(in the rows, 128 means zero)
The rows of D fall into 3 groups, which share some directions, and each row is roughly a mix of its group's hidden directions.
D, 121 rows:
[[ 87 149 144 149 148 123 156 136 166 118 128 190]
 [ 78 149 122 156  88 112 109  92 156 132 136  91]
 [113 158 130 161  79 165 161 146 159 139 140  99]
 [154 169 152 177 160 139 136 114  98 138 162 153]
 [102 149 155 122 139 128 114 169 138  75 168 159]
 [ 70 164 111 153 111  93 133 140 127 104 160 150]
 [114  96 178 112 160 121  92 117 150  94  91 135]
 [103 123 169 144 127 124 188  91 116 160 112 108]
 [131 143 101 119 127 144 123 196 181 145 137 147]
 [ 67  73 109 119 155 109 140 117 149 137 131 147]
 [131 133 131 102 130 149  64  67 121 146 122 115]
 [141 130 142 123 130 153 111 128  88 144 157  54]
 [149 129 133 134  87  96  92 121 159 120 120 190]
 [134 103 124  97  71 162  94 118 157 156 150 133]
 [117 109 148 121 157 149 107  97 163 191 123 103]
 [ 96 144 130 107 115 148  68 103 160 123  98  97]
 [111 175 165 119 154 136 128 119 151 105 172 168]
 [147 105 123 129 106 131 137 204 125 104 141 165]
 [102 130 132 116 150 107 158 110 116  82 126  64]
 [187 146 119 124 123 147 136  68 155 111 150 130]
 [ 88 131 153 109 179 135 138 121 125 105 107  73]
 [142 122 146 107 148 147  52 160 130 108 140 146]
 [158 141 118  75 128  87  93  98 114  94 111 130]
 [149 125 136  76 170 132 118 164 132  76 135 144]
 [125  75 130 147 139 123 196 131 106 126 132  98]
 [170 130 144 113  78 145 116 142  89  95 137  91]
 [154 165  74  82 130 124 158 122 122 159 110 135]
 [136 110 168  91 167 162 144 171 154 150 141 128]
 [138 139 151 141 152 114 194 145 114 121  91  89]
 [148 147 134 109 124 174  86 157 140 126 170 168]
 [130 122 169 107 169 143 117  72 149 127  92 108]
 [111 128 107 129 100 150  90 159 150 137 128 195]
 [169 142 142 109 130 145  62 114  92 106 148 134]
 [ 95 156 118 148 154 128 192 102 145 158 108 122]
 [110 147 103 159 132 140 136 121 174 193 104 123]
 [103 146 149 116  44 139 137 130 144 125 144 116]
 [115 143  95 110 159 171 158 142  87 138 120  84]
 [ 93 150 126 101 131 129 159 107  81  81 148 154]
 [107 135  81 121  81 153 120 159 144 142  92  95]
 [148 124  97 159 103 101 166 172 102 140 163 145]
 [132 134 103  68 170  95 138 119 141  97 100 142]
 [102 149 135 118 144 168  99 112 183 152  94 107]
 [149 103  90 102 127 149  94 136 170 109 171 153]
 [103 161 144 153  80 126 130 135 125 183  92 116]
 [133 135 155 102 138 113 117 100  92  78 151  78]
 [143  88 150  85 137 181 123 123 144 140 116  85]
 [142 112 146  92 132  88 133  63 116 102 108 111]
 [123 106 161 123 115 141 165  71 162 131  99 156]
 [120 138 148  91 181 114 134 156 123  71 130 148]
 [ 92 138 153 152 119 117 162 110  90 156 128 183]
 [ 63 142 148 109 170 143 129 101 139 108 101 146]
 [124 123 111 103  71 111  96 112  89  84 133 140]
 [158 117 105 119 104 164 127 140 102 183 132  83]
 [145 108 160 137 126 169  82 138  99 152 158  90]
 [115 153 139 120 113 107 122  53 132 135  86 108]
 [155  96 150 104 108 145  91 103 156 120  80 155]
 [129 105 146 133 172  93 152  85  76 129 139 137]
 [131 140 173 110  95 172 128 166 150 154 163 122]
 [147 125 108  64 129 138 152 106 130 125  98  79]
 [148 177 158 111 130 146 121 150 132  89 170 163]
 [158 145  89 144  81 131 164 172 125 141 152 114]
 [103 170 133 169 130 152 132 174 156 134 159 155]
 [163 145 107 141  97 128  79 131 121 157 183 129]
 [ 72 166 119 144  74 102 131 130 148 133 106 133]
 [ 76 149 104 152 123 132 164 154 167 145 102 153]
 [155 189 108  98 108 123 125 155 172 143 149 127]
 [ 90 120 160 188 151 134 117 162 126 117 165 131]
 [149 163 101 151 115 114 146 195 123 101 106 121]
 [102  97 143  87 153 137  96 186 142 118 134 105]
 [153  94 134 114 138  64  99 113 103 122 144  93]
 [133 119 152  78 120 142  94 112  96  68 132 129]
 [203 127 131 147 116 135 152 148 151 159 147 108]
 [133  95 111 159 128 156 124 177 139 185 147 116]
 [153 110 103  80 104 113 130 103 152 120  76 156]
 [165 121 111  86 139 118 147 141 158 183 145  97]
 [177 130 153  93 133 128  68 114 115 150 154 121]
 [102  95 166 123 143 113  96 156 157  85  94 134]
 [119  92 155 108 141 118  87  77 124 115  85 146]
 [104 160  82 166 132  99 102 145 136  90 148 151]
 [185 140  96 145  81 138 149 137 138 167 145 124]
 [ 99  81 102 119 100  99 159 122 113 135  77 117]
 [171  78 144 121 147 122 124 137 114 136 100  71]
 [147 148 165  93 174 116 125 101  94 111  90 143]
 [121 195 136 143 116 158 168  95 115 148 142 127]
 [ 83  89 121 180 144 115 135 145 104 102 112 158]
 [105 154 116 127 153 178 114 168 166 163 129 106]
 [151 159 117 122 136  67 105 133 101 129 169  96]
 [ 78 107 158 159 169 163 144 125 105  99 127 116]
 [150 147 148 141 142 129 154 182 151 111 162  80]
 [110 120 162 175 129 166  88 167 127 127 159 137]
 [141 156 114 112 107 103 133  88 128  56 121 120]
 [132 175 134 131  90 145 132  97 151 121 110 188]
 [159 142 133  84 164 133  91 132 139  71 143 132]
 [ 98 102 114 121 178 113 127 183 153  93 127 126]
 [137  69  89 106 167 108 125 136 105 105 106 146]
 [138 129 147  74 154 122 129  64 148 110 105 132]
 [131  79 140 101 166 124 136  80 107 131  94 156]
 [175 123 125  98  93  70 109  98 135 137 132 110]
 [ 96  92 126 123 126 129 155 170 157 170  98  96]
 [170 129 172  93 163 161 132  89 138 149 135 135]
 [ 84 161 124 167 111  73 128 102 141 117 149 142]
 [121 118 111  94 136 138  99 193 177 134 117 119]
 [125 100 108 159  71 131 125 160  95 157 117  98]
 [111 170 119 171 118 167 127 171 109 145 161 112]
 [120 146  93 162 122  93  94 165  80 108 141 135]
 [125 134 157 162 134 129 160 132  71 170 119 162]
 [112  96 106 135 162 105  99 147 104  78 138  88]
 [ 82 134  75 136  98 126 141 116 128 157  82 113]
 [115 158 136 156 121 183 136 171 147 154 161 110]
 [157 132 160 104 168 166 122 164 118 110 174 138]
 [150 117 137 102 113 136 170 174 106  71 130 114]
 [ 99 124  88 160  86 126 157 155 169 154 137 143]
 [136 127  99 136 140 181 137 152  97 189 127 141]
 [156 172 149 176 137 158 116 147 125 162 165 126]
 [130 117 105 110  87  94 110 144 142  74 104  90]
 [ 66 123 146 138 163 101 144 105 133 110 101 165]
 [112 154 166 142 145 118 150  94  84 111 151 173]
 [160  82  86 115 148 114 118 118 110  77 124 104]
 [158 125  99 163  64  87 117 127 134 144 140 133]
 [125 111 104  84 167 151 158 164 171 145 114 120]
 [117  90 156 177 116 134  90 171 135 129 159 113]]

One row of each group comes first, with its name. Which group is each row after those in?
[131 167 107 166  99 137 133 174 132 166 165 118]
N
[123 112 115  91 129 175  76 109 127 152  88 114]
H
[168  82  96 124  93 150  97 106 128 134 144  93]
J

[100 140 137 137 176 178 114 177 118 118 151 113]
N
[ 96 118 149 153 141 198 111 168 133 114 131 128]
N
[ 89 145  97 165 141  81 139  95 130 131  86 127]
J
[155 132 117 116 154 156  96 101  88 173 168 126]
H
[171 152 106  73 110 102  90 107 111 114 113 123]
N
[128  79 160  85 136 144 170  97 125 111 156 136]
J
[188 144 137 135 145 164 141 126 152 176 155 129]
H
[108 148 123 168 105 109  89 172 136  87 140 155]
N
[105 156 100 166  65 115 138 109 134 124 146 157]
J
[ 88 116 160 106 146 126 118 111  98 136 144 193]
J
[158 138 111 135 131 102 141 127  93  59 112  96]
J
